[128 152 223 113  60 112  81  96  70]  Resi
[177  92 100 155 151 184  83  74 166]  leko
[155 111 111 151 143 161 104  92 155]  gife
[130 128 124 136 129 127 123 122 135]  Kugof
[117 105 145 129 138  94 159 170  55]  Fus
[135 209 157 183 121 148 194 107 109]  Miba
[131 130 120  55 159 129  94 170 138]  Megob
[105 144 130 127 123 125 130 128 132]  puzam
[ 59 203 158  70  86 151 128 152 171]  Sika
[124 133 130 126 123 123 129 123 133]  kog
[119 139 135 125 123 130 138 133 127]  vavi
succ: [119] => [139]
q: [113  60 112  81  96  70] => Resi
q: [105 145] => Fus
succ: [83] => [74]
step +1: [ 94 170] => [ 95 171]
q: [129 138  94 159 170  55] => Fus
q: [128 132] => puzam

[ 99  25 128 113 144 163 128 125  78  80 128 165 105 157  89 106 132 178
 103 195  25 128 112 117 128 107 157 128 128 113 149  94 123  99 128 133
 128 152 128  68 128 189 132 127 156 188 141 131 224 162 128 153 113  99
 157 179] : rasap
[128 115 127  95 101 133 128 120 128 163 122 153 128 212  95 128  31 128
 127 153  33 128 155  40 128 128 128  82  87 107 110 132 117  96 146 144
 160 183 126 122 138  90 128  70 206 128 128 109  97 190 127 107 176 227
 157 180] : Vefen
[128 107 137 128 128 133 103  97 124  73 128 108  75  90 135 128 148 128
 128 128 128 165 176 134  86 128 128 128 206  76 128  92 146  88 136 128
 118 128 152 183 154 188 128 140  66 128 114 139  18 181 128 150 102 144
 118 107] : fegik
[128  36 137 141  50 188 128  69  88  62 128 128 128 153  68 122 128 171
 168 195  86 128 181 134 113 128 128  66 123 143 112  78 128  77  96 128
 202 184 128 183 179 128 128 130 119 190 182  84 146 169  58 128  96 227
  91 111] : pur
[158  42 128 143 154 153 101 128  78 102 129 152 106 160 142 128 105 170
  85 106  48 112 128 128  84 111 157 154 128 108 189 168  79 128 128  77
 172 195 140 128 179 172  67 128  72  91 128 162 128 169  72  92 172 128
 125 149] : Gamag
[158 114  80 144 116 106 128 128 159 106  45 119 128 212  75  31 148 128
 167 128 128 166 128  66  93  92 131  87 206  77 189 168 151 155  97 128
 128 115 152 107 162 170 116 127 133  43 154 128  31 190  99 153 127  88
  92  37] : nofu
[128  71  60 105 154 128 128 128 172 128  54 111  84 130 156  44  55 162
  89 133  49  53 136  62  70 126  56 153 131 194 128 128  79 128  65 144
 202  99 100 128 155 183 167 139 206 190 178  69 224  88  87 126 139  81
  94 106] : virur
step +1: [127 133] => [128 134]
q: [128 107 137 128 128 133 103  97 124  73 128 108  75  90 135 128 148 128
 128 128 128 165 176 134  86 128 128 128 206  76 128  92 146  88 136 128
 118 128 152 183 154 188 128 140  66 128 114 139  18 181 128 150 102 144
 118 107] => fegik
q: [103 195  25 128 112] => rasap
succ: [138] => [90]
step +1: [183 154 188] => [184 155 189]

[138  93  48 155 145] -> Foz
[ 95  48 155  95 113] -> Pofa
[191 110 152  90 124] -> zas
succ: [138] => [93]
q: [191 110] => zas
q: [ 93  48 155] => Foz

[130 136 133 135 147 135 130 134 134 132 132 132 141 141 133 132 142 136
 143 133 138 133 149 130 132 148 130 135 134 138 129 133 137 134 137 138
 136 143 129 131 133 140 137 140 130 149 150 152 148 166 131 129 132] = Zubop
[140 132 132 132 134 130 147 134 135 132 133 136 137 132 132 137 134 141
 130 134 139 136 131 136 132 129 136 139 135 131 141 132 133 133 137 130
 131 134 142 141 137 133 132 132 142 133 132 130 133 131 136 137 143] = bip
[136 137 133 135 133 138 131 133 136 132 135 132 134 134 132 135 134 131
 137 132 131 139 144 145 137 137 133 133 135 136 134 132 133 142 135 133
 133 136 130 134 136 132 135 136 133 133 134 132 133 135 133 134 133] = Gaved
[131 133 133 136 130 141 128 132 136 134 145 135 133 130 131 131 133 132
 135 134 132 137 142 144 136 137 134 133 142 137 136 132 136 136 135 133
 133 151 130 132 130 131 137 134 135 141 137 137 133 135 139 140 135] = mafuv
[130 135 141 136 131 140 133 135 131 144 134 133 130 137 146 133 131 132
 146 138 132 130 130 131 133 167 142 131 132 138 134 146 136 132 130 149
 140 130 137 131 131 137 136 132 132 131 131 139 133 133 137 137 129] = zodat
[144 132 131 136 133 134 139 137 142 132 146 132 130 133 144 150 137 133
 130 131 132 154 130 150 136 129 132 131 130 132 152 132 131 132 133 131
 137 131 164 150 138 131 131 132 138 129 130 131 130 129 137 150 144] = nute
[208 148 131 131 155 129 208 136 130 130 129 138 180 144 129 134 134 137
 132 132 134 136 167 143 135 130 140 168 141 130 135 132 132 153 165 129
 129 136 130 138 158 132 133 141 137 144 133 129 134 144 130 130 148] = zegib
[130 137 141 136 132 138 134 133 130 142 131 133 134 138 137 132 130 131
 144 139 131 130 135 131 134 221 141 133 135 138 131 146 139 134 131 145
 135 132 132 130 131 136 140 133 132 133 134 136 134 138 135 132 130] = niki
[138 148 132 138 148 142 133 134 133 130 132 131 135 150 133 138 137 131
 138 130 130 142 160 140 143 149 130 132 133 137 131 136 135 144 136 135
 134 136 130 133 146 134 137 137 130 131 136 135 133 155 130 131 131] = Giku
[130 131 137 136 129 137 129 132 137 139 148 136 130 134 137 132 132 133
 134 136 133 134 130 134 133 135 136 131 134 136 140 134 137 132 131 140
 139 134 145 132 130 133 135 132 136 133 133 140 132 130 144 143 133] = ronem
step +1: [139] => [140]
step +1: [131 133 133 136] => [132 134 134 137]
q: [130 137 141 136 132 138 134 133 130 142 131 133 134 138 137 132 130 131
 144 139 131 130 135 131 134 221 141 133 135 138 131 146 139 134 131 145
 135 132 132 130 131 136 140 133 132 133 134 136 134 138 135 132 130] => niki
q: [138 148 132 138 148 142 133 134 133 130 132 131 135 150 133 138 137 131
 138 130 130 142 160 140 143 149 130 132 133 137 131 136 135 144 136 135
 134 136 130 133 146 134 137 137 130 131 136 135 133 155 130 131 131] => Giku
q: [130 136 133 135 147 135 130 134 134 132 132 132 141 141 133 132 142 136
 143 133 138 133 149 130 132 148 130 135 134 138 129 133 137 134 137 138
 136 143 129 131 133 140 137 140 130 149 150 152 148 166 131 129 132] => Zubop
step -1: [130 132 133] => [129 131 132]

[127 213 132 133 132] : Rupas
[135 131 130 126 127] : Dogiz
[127 133 157 131 129] : lefon
[125  18 131 140 126] : saku
[136 248 132 133 132] : Kivu
[126 236 127 138 119] : ribep
[131 155 157 131 129] : vokob
q: [126 236 127 138 119] => ribep
q: [136 248 132 133 132] => Kivu
q: [127 213 132 133 132] => Rupas

[127 131 129 131 108 125 129 138 129 131 131 130 134 133 135 141 153 140
 132 132 128 128 129 135 130 126 131 132 130 134 153 135 130 128 129 128
 143 130 131 128 129 138 130 128 124 131 139 129 130 134 129 128 129] -> gugu
[129 128 128 132 107 131 129 157 128 131 132 131 130 133 162 126 128 138
 130 132 134 128 138 131 124 126 128 135 131 122 147 136 129 129 128 127
 166 128 128 129 131 116 137 125 133 132 130 131 128 132 129 128 128] -> Tuta
[130 133 132 128 109 126 128 134 129 132 132 130 131 128 140 144 144 131
 133 156 129 129 129 134 122 129 131 130 130 119 137 133 133 128 127 132
 134 130 131 128 129 139 143 130 127 130 136 130 132 132 133 127 128] -> samu
[128 128 128 122 128 133 139 131 129 129 128 129 134 127 137 141 129 135
 137 157 132 131 128 130 129 130 128 126 129 129 132 150 135 129 129 128
 139 129 128 128 128 110 138 128 128 128 149 127 131 131 130 131 129] -> dal
[129 124 131 128 107 128 128 130 128 128 129 129 132 130 128 147 153 150
 137 141 129 128 128 128 130 131 128 128 128 121 128 133 139 131 129 128
 128 128 128 128 129 104 165 129 128 130 155 130 126 131 154 129 128] -> gom
[127 134 129 131 107 130 128 140 131 141 128 131 131 129 132 131 179 135
 128 129 129 131 128 144 135 129 132 139 131 131 159 131 134 129 133 134
 137 132 131 130 131 125 135 127 122 129 131 131 131 134 128 128 128] -> rivi
[129 132 131 128 105 128 132 141 135 144 127 135 138 130 134 132 138 135
 127 132 128 134 131 153 127 127 128 150 131 126 214 131 135 128 129 134
 141 139 135 132 153 132 131 131 126 127 131 131 131 141 128 131 128] -> vebal
[108 130 128 129 110 129 132 131 143 129 129 131 131 133 198 148 128 132
 135 232 194 128 131 135 118 129 129 131 129 124 147 138 129 130 128 128
 132 129 128 128 135 123 132 126 161 129 130 129 130 132 134 126 131] -> Selez
[129 139 128 131 106 125 129 133 132 131 128 128 133 130 138 135 134 132
 132 131 131 129 128 134 134 129 129 136 130 120 141 132 131 131 128 129
 151 130 129 128 130 136 133 130 134 134 139 132 128 132 128 129 129] -> Fuvul
q: [131 126 127] => vebal
step -1: [131] => [130]
q: [128 128 128 121 128 133 139 131] => gom
q: [107 130 128] => rivi
succ: [198] => [148]

[ 97 224 196 125 145 198 156]  tek
[165  16  34 129 129  35  91]  Faf
[151  60  71 129 129  72 106]  runo
[130 118 119 127 127 119 124]  rafe
[113 206 191 135 146 191 161]  tebos
step -1: [198] => [197]
step -1: [151  60  71 129] => [150  59  70 128]

[173 243  38  12 211 211] -> fira
[116 154 133 140 102 115] -> Tev
[149 154 133 140 102 115] -> Gor
succ: [243] => [38]
step +1: [149 154] => [150 155]

[ 52 225 238  37  20]  zagu
[113 141 127 126  57]  gese
[139 117 116 135 141]  kene
[113 141 127 126 111]  Guv
[ 75 200 203  74  47]  gozum
[133 129 135 129 125]  Lon
[101 225 238  37  20]  sok
[238 101 225 170 169]  rinuk
[ 94 150 120 105 103]  nirez
[118 130 116 131 124]  vatar
step -1: [75] => [74]
step +1: [113] => [114]
q: [101 225 238] => sok

[ 50 158  81  90  75 117  84 113  67 172 159 135  89] = mezu
[ 65 146  71 119 101  98  84 139  36 177  92 146 114] = Rifi
[112 103 115 126 109 187 162 115 139  96 154  98 145] = gise
[187 162 115 139  95 154  98 145  77 128 154 145  98] = moru
q: [187 162 115 139  96 154  98] => gise
q: [112 103 115 126 109 187 162 115 139  96 154  98 145] => gise

[135 207 123  41  86 132 157  96  48 135 106 107 133 140 126  77 187 105
  71  81 150  70  93 107  85  71 165 132] : kita
[167 190  60  90  60 123 159  44 114 114  93 170 175 158 172 166 110  92
  98  95 147 133 190 132 150  61 194 205] : Voko
[135 193 123  79  86 132 157  96  48 135 106 107 133 140 126  77 187 105
  71  81 150  70  93 107  85  71 165 132] : zam
[194 174  82  79  96 135 157  86  48 132 106 147 171 134 202 163 130  87
 108  94 158 141 159  79 173 157 176 129] : gito
[138 216 166  83  49 131 183  95  99 157  87 110 101 153 146  83 191 105
  80  77 172  80 147 102 104  32 203 162] : rekam
[ 83  51 131  90  60 123 159  44 114 114 106 170 175 158 172 166 110  75
  98  95 147 133 164  86 172 141 183 145] : motuz
[174 185 134  45  77 143 118  83 105 146  94 153 123 154 161 132 115  58
  92 109 174  95 238  95 209 112 219 178] : rini
[167 190  60  90  60 123 159  44 114 114  93 170 175 158 172 166 110  92
  98  95 147 133 164  86 172 141 183 145] : zorol
q: [ 79  86 132 157  96  48 135] => zam
succ: [161] => [132]
q: [ 83  49 131] => rekam
step -1: [79] => [78]
succ: [163] => [130]

[157  80 190  94  86  37 119 120 123 185  62 143  68  97] -> rer
[119 123 190 144  64 119  37 113 119 213  32 135  68  81] -> robi
[ 88 158  67 188 192 215 144 150 142  73 213 128 122 173] -> Mamal
q: [ 73 213 128 122] => Mamal
succ: [143] => [68]
q: [119 120] => rer
step +1: [190 144  64] => [191 145  65]
q: [ 37 119] => rer
succ: [215] => [144]

[107 152 112  91 117 147 150 137 152  98  93 136 152 131 159 120 143 118
 131 194 122 120 153  87 174 132 122] = virek
[119 121  89  35 130  54 154 133 181  93  57 156 157 143 130 101 111 106
 137 186 110 156 181  57 152 115 119] = Fef
[112 109 130 117 141  99 139 162 174 107 106 171 125 175 112 111 137  66
 195 169  97 170 174  84 146 129 173] = tul
[186 123 117 112  91 150 147 193 138 110 102 138 203 124 168 120 153 144
 147 128 140  90 210  57 112 113 111] = lumu
q: [150 147] => lumu
step -1: [175 112 111] => [174 111 110]
step +1: [106] => [107]
step +1: [120 153] => [121 154]
q: [117 112  91] => lumu
step +1: [102] => [103]
step -1: [140] => [139]

[121 153 121 137] : rovo
[123 144 124 133] : Zezod
[119 140 110 141] : nivo
[154 130 102 109] : zatu
[135 129 120 123] : vef
[242 129 158 193] : Zinog
[204 129 148 172] : vibo
[128 134 128 124] : dag
[124 134 120 134] : rivud
[144 115 134 135] : ruvut
step +1: [134 120] => [135 121]
step +1: [144 115] => [145 116]

[115 101 152 126] = gata
[108 107 160 149] = Dase
[115 101 152 142] = viv
[217 235  55  31] = voda
[147 141 112 104] = motoz
q: [112 104] => motoz
step +1: [160] => [161]
q: [115 101 152 142] => viv

[ 95  67 153 112 147 174 183 113 123  75 128 139  57 188  98 134 123 156
 117 151 122 135 159  96 169 151 179 142 175 119 112 131 110 127 121 108
  90 147 101 117 142 102]  kifi
[118  96 137  73  89 163 179 104 164  84 123 127  51 140 136 123 130 159
 150  92  95  67 153 115 147 174 183 113 123  75 204 116 117 141 124 127
 139 103 113 130 115 136]  zemu
[118  96 137  73  89 163 179 104 164  84 123 127  51 140 136 123 130 159
 150  92  95  67 153 115 147 174 183 113 123  75 204 116 117 141 124 127
 139 103 113 130 115 147]  Lagus
[108  94 133  68 103 172 184 116 167  69 123 130  51 147 136 130 130 155
 146  93 102  76 144 123 152 177 186 112 121  75 205 131 129 139 129 132
 136 110 115 138 115 137]  Koz
[144  93 117  86  78 148 171 100 155  86 131 132  54 133 117 114 130 167
 138  87  89  58 177  92 134 153 168 124 116  73 181 103 109 113 107 136
 150 133  95  94 122 104]  dodeb
[144  93 117  86  78 148 171 100 155  86 131 132  54 133 117 114 130 167
 138  70  89  58 177  92 134 153 168 124 116  73 181 103 109 133 111 111
 132  99 114 123 119 126]  buza
[110 104 165 110 115 107 161  92 181 158 142 129 128 142 141 112 131  70
 136 137 116  67 153 138 122 137 116  93 117  96 163 101 154  83  73 140
 176 124 114 105 139 146]  labe
[112 100 146  89 141 145 178 105 176 105 131 138 116 114 137 111 137  97
 131  91 106  62 146 128 134 130 133 100  79  89 190 122 156  86 102 129
 189 126 122 134 108 117]  pob
[118  89 159 116 109 124 150  91 192 168 139  92 111 126 123  88 131  85
 141 149  90  20 166 135 137 118 118 143  93  89 154 124 135 102  71 157
 174 137 143 113 126 113]  nipu
step +1: [138  70] => [139  71]
step -1: [176 105 131] => [175 104 130]
q: [118  96 137  73  89 163 179 104 164  84 123 127  51 140 136 123 130 159
 150  92  95  67 153 115 147 174 183 113 123  75 204 116 117 141 124 127
 139 103 113 130 115 147] => Lagus
step +1: [130] => [131]
succ: [71] => [157]

[197 133 126 118 107 166 155 141 141 110 147 119 107 113 148 161 166 151
 162  67 155 126  99 166 152] -> Vuked
[189 134 123 117 112 168 155 146 142 108 152 116 107 122 151 157 162 151
 156  65 151 111 100 173 151] -> Tozom
[201 154 107 113 121 164 158 146 132 103 146 112  91 121 148 184 162 134
 149  93 158 123  98 129 155] -> zolek
[138 139 122 138 117 117 122  59 180 120 132 113 106  87 160  63 122 132
 139 171 140 126 148 102  53] -> Duzas
[118 131 118 142 110 136 113  79 175  92 146 122 113  70 152  84 136 126
 135 165 143 127 137  98  40] -> gar
[117 165 115  73  69  87  83 125  68 198 142 114 114  90 119 104 136 124
 128 127  87 107  56 178 167] -> biful
[201 159 113 115 120 169 157 138 138 107 138 109  98 119 151 184 165 127
 157  92 161 119  89 129 150] -> Muna
[197 134 131 117 110 171 154 149 138 104 153 119 101 116 148 159 156 149
 164  72 157 118 106 173 154] -> rorer
[116 161 127  71  75  88  81 120  67 189 137 116 112  85 123 105 140 122
 132 133  86 108  50 175 173] -> Fif
[197 142 124 115 107 163 164 141 137 112 158 111 105 118 146 164 162 153
 164  65 151 122 107 164 157] -> Dar
step -1: [140 126] => [139 125]
step -1: [136] => [135]
q: [116 161 127  71  75  88  81 120  67 189 137 116 112  85 123 105 140 122
 132 133  86 108  50 175 173] => Fif

[126 127 110 124 130 131 131 131 174 133 143 138 124 125 136 131 142 173
  40 117 130  71]  fad
[108 138 139 125 136 135 114 136 104 125 105 124 126 124 151 124 110  96
 180 126 136 148]  vupe
[133 120  78 120 139 122 129 136 104 125 105 124 126 124 151 124 103  96
 180 126 136 148]  Duno
[139 129  78 122 133 120 120 130 139 129  78 122 131 131 141 128  81 133
 204 128 132 227]  Paza
[114 129 121 119 132 130 120 130 139 129  78 122 131 120 141 128 146 137
 109 132 124  97]  zokis
[114 129 121 119 132 130 120 130 139 129  78 122 131 120 141 128  81 133
 204 128 132 227]  vol
step -1: [129] => [128]
q: [114 129 121 119 132 130 120 130 139 129  78 122 131 120 141 128 146 137
 109 132 124  97] => zokis
q: [114 129 121 119 132 130 120 130 139 129  78 122 131 120 141 128  81 133
 204 128 132 227] => vol
q: [139 129  78 122 133 120 120] => Paza
q: [139 129  78 122 133 120 120 130 139 129  78 122 131 131 141 128  81 133
 204 128 132 227] => Paza

[107 124 138 122 127 131 107  93] : sogan
[115  97 121 120 131 139 127  51] : Neni
[122  95 117 152 136 131 137  29] : Pegem
succ: [138] => [122]
q: [127 131 107] => sogan
q: [122 127 131 107  93] => sogan
q: [139 127] => Neni
step +1: [122] => [123]
step -1: [121] => [120]
q: [122  95 117] => Pegem

